.25; .05; .16; .18; -.25
-.16; .02; -.11; -.10; .12
.38; .14; .25; .32; -.41
>> -.25, .38

-.48; .48; .46; -.32; -.19 >> -.19, -.48

.03; .41; .42; .28; -.36; .46
.11; .44; .51; .29; -.35; .46
-.18; -.44; -.55; -.29; .31; -.43
>> .46, -.18

-.40; -.44; -.44; -.44; -.43; -.33 >> -.33, -.40

.42; .19; -.27; .49 >> .49, .42

-.34; -.53; .33; -.22; -.17 >> -.17, -.34

.02; .50; .26; -.17; .18; .08 >> .08, .02

-.17; -.34; -.08; .06; -.22
.17; .34; .18; -.18; .25
.19; .52; .25; -.26; .38
>> -.22, .19
---
-.17; -.07; -.10; -.41; .15; -.20; -.12 ans = -.17
-.05; .35; .47; .31 ans = -.05
.43; .10; -.19; -.02; -.10; .13; -.16 ans = .43
-.34; -.32; .04; -.52 ans = -.34
.36; .27; -.42; .26; -.07; .35; -.20 ans = .36
-.11; .47; .07; .40; -.48 ans = -.11
-.42; -.36; -.21; -.06; -.08 ans = -.42
.18; -.10; .08; -.28; .42; -.22; -.14 ans = .18
---
array([ 0.09, -0.12,  0.11,  0.18, -0.04,  0.15,  0.10]) 0.10
array([ -6.7,  13.3, -11.4, -13.8, -10.5,  20.0, -14.2]) -14.2
array([-1.660,  1.005, -0.757, -0.435, -0.037]) -0.037
array([-0.1,  1.3, -0.2, -1.5, -0.8]) -0.8
array([-0.36,  1.41,  0.02, -1.53,  0.37, -0.31,  0.21]) 0.21
array([ 8.9,  1.0, -9.7, 12.5,  7.9]) 7.9
---
[[73 72 73 20 71 71 74]
 [44 71 70 75 71 69 98]
 [72 72 72 23 71 71 73]] yields 71

[[193 266  11 223 590 331]
 [348 195 129 476 777 315]
 [631 487 765 636 344 534]] yields 636

[[-24  38  28 -13 -15 -31]
 [-43   0  47  11  42 -16]
 [  7  46   9 -14 -22 -10]] yields -14

[[154 242 141 162 238 199]
 [ 99  84 135 100  91 137]
 [154  51 167 155  58 157]] yields 155

[[53 24 58 17 19]
 [52 25 44 48 94]
 [14 82 35 35 48]] yields 35

[[4597 7357 4525 6589]
 [2060 7780 5694 3281]
 [5619 1502 3228 9611]] yields 1502

[[ 450 -604   68 -170 -132  -56]
 [ 262 -429  256  634  250  432]
 [-754  649 -611   49   20 -355]] yields 49

[[38 19 74 16 64]
 [63 22 77 15 45]
 [79 46 82 30 55]] yields 82
---
[[5 3 7 6 5 6]
 [5 2 7 3 1 4]] yields 6

[91 40 11 14] yields 40

[[ 34   1  10 -42]
 [ 11 -29  22   1]] yields 1

[[8 5 4 7 3 2]
 [4 3 2 4 5 6]
 [4 6 2 4 7 2]] yields 7

[[ 40  20 181  40]
 [212 206 205 235]] yields 20

[[116   8  64 139 208]
 [152 115 147 147 183]] yields 64
---
-.45; .21; .41; -.33; -.27
-.15; -.56; -.04; -.05; .34
.06; .24; .13; -.37; .31
-> .41, -.56

.32; .09; -.54; -.31 -> .32, -.54

.02; -.02; .02; .02; -.11; -.05
-.15; .31; -.26; -.07; -.19; -.50
-> .31, -.50

-.33; .22; -.12; -.31; .07
.56; -.55; .17; .28; -.43
-> .56, -.55

-.07; -.06; -.18; -.52; -.13; .13; .04 -> .13, -.52

-.19; .14; .36; .51; -.12; .06; .00 -> .51, -.19

.15; -.02; .01; -.44; -.09; .06 -> .15, -.44

-.51; -.58; -.04; -.31 -> -.04, -.58

-.02; -.09; -.20; .25; .38; -.19; -.15
-.44; .25; .15; -.28; -.08; .18; -.04
-> .38, -.44

.52; .11; -.23; .32; -.45 -> .52, -.45
---
[[.36 .26 .36 .08]
 [.51 .08 .51 .49]
 [.54 .22 .54 .25]] >> .25

[[-.21 -.05  .10 -.10 -.42 -.14]
 [ .41 -.09 -.13  .22  .05 -.16]
 [-.04  .35 -.23  .18  .39 -.02]] >> -.02

[[-.56 -.02  .02  .16  .06  .17]
 [-.51  .01 -.14 -.48 -.01  .43]
 [-.11  .02 -.13 -.52 -.04  .27]] >> .27

[[ .09  .12 -.11 -.49  .12  .32]
 [ .03 -.15  .00  .06  .04 -.38]
 [ .25 -.26 -.38  .01 -.22  .28]] >> .28

[[-.04 -.55 -.30 -.04 -.15 -.21]
 [ .40 -.27  .21 -.02 -.05 -.28]
 [ .11 -.08  .07  .05 -.01 -.03]] >> -.03

[[ .56  .27 -.42 -.19  .03 -.50]
 [-.36 -.28  .24  .17  .37 -.15]
 [-.19  .06  .03  .41 -.07  .32]] >> .32

[[-.23  .05  .14 -.17  .47]
 [-.25  .14  .26 -.16  .46]
 [-.13  .31  .39 -.20  .30]] >> .30

[[ .38  .18 -.19 -.02 -.07 -.47  .25]
 [ .39  .11 -.32 -.11  .04 -.52  .18]
 [ .41  .18 -.26 -.07  .00 -.58  .11]] >> .11
---
-.17; -.39; -.46; -.22; .23 Out: .23

.04; .24; -.17; .02; .07; -.27; -.46
-.28; .18; .18; -.32; -.20; .09; -.04
Out: .07

.27; -.30; .14; .18; .24; .21
.21; .14; .47; -.16; .21; .05
-.34; .03; -.53; .44; -.55; -.55
Out: .24

-.47; .40; -.24; .23; .30
-.32; -.03; .14; .18; .08
Out: .30

-.49; -.27; .29; .11
-.04; -.36; -.08; -.05
.50; .24; -.53; -.48
Out: -.04

-.52; -.58; -.25; -.48; .16; .30; -.15 Out: .16

.00; -.19; .04; .37; -.11; -.40
-.01; -.25; .08; .22; -.15; -.51
-.02; -.27; -.03; -.01; .18; -.22
Out: -.11
---
-.42; -.09; -.16; -.34; -.43
-.14; .21; -.13; -.11; -.16
=> -.16

-.11; -.33; -.41; -.17; -.14; -.12; .15
-.12; -.31; -.41; -.19; -.15; -.14; .13
=> -.14

-.34; -.26; -.29; -.39; .07
.21; -.43; .52; -.10; -.31
=> -.29

.18; -.27; .27; -.31
-.43; .38; -.08; .38
=> -.27

.06; .08; .24; -.06; -.02; -.04; .04
.09; -.06; .40; -.45; .05; -.15; -.01
=> -.02

.15; -.34; -.02; -.51; -.43
.27; .06; -.38; -.08; .40
=> -.02

-.04; -.21; .54; -.47; -.03; -.11
-.10; -.56; -.16; .31; .31; .58
=> -.47

-.10; .12; .16; .45; .02
-.17; -.05; -.26; -.35; .11
=> .16

.08; .18; .21; .07; .11; .23
.22; .02; .28; -.13; .03; .48
=> .07

.07; .29; .03; .01; -.03; .02; -.43
-.14; .34; .13; -.43; -.26; -.42; .35
=> -.03
---
-.09; -.02; .15; .16; .09
-.25; .45; -.01; -.05; .04
.15; -.30; .00; .01; -.05
=> -.01, .45

.33; .32; .41; -.40; -.16; -.40; .08
.45; .04; .10; -.38; .01; -.43; .06
.12; .10; .11; -.15; -.02; -.19; .24
=> -.38, .45

-.34; -.12; -.27; .30; .30
.44; .13; -.04; -.21; -.21
-.43; -.37; .19; .36; .36
=> -.04, .44

-.20; .44; .07; .13; .00 => .07, .44

-.46; -.51; -.20; -.15; .50; -.22; .58 => -.15, .58

.30; -.28; -.12; -.05; -.27
.47; -.53; -.23; -.18; -.11
-.29; .46; .03; -.02; -.01
=> -.23, .47

.41; -.14; -.08; -.20; -.09; .28; .25 => -.20, .41
---
0.602,0.865,-0.277,0.071,0.478,-1.612,1.730 value 1.730, 0.865

109.212,-102.339,-134.017,-110.393,-123.155 value 109.212, -102.339

0.537,-0.787,-1.199,-0.944,-0.956,-0.901,1.566 value 1.566, 0.537

-18.0,-2.3,-18.4,4.4,2.4
6.9,-19.4,17.1,-16.0,-19.0
value 17.1, 6.9

2.89,-12.48,-2.89,-7.08,13.74
-0.49,-0.97,-0.42,-2.65,8.87
2.02,-9.44,-1.70,-6.24,14.14
value 14.14, 13.74

1.327,-1.297,1.354,-1.358 value 1.354, 1.327
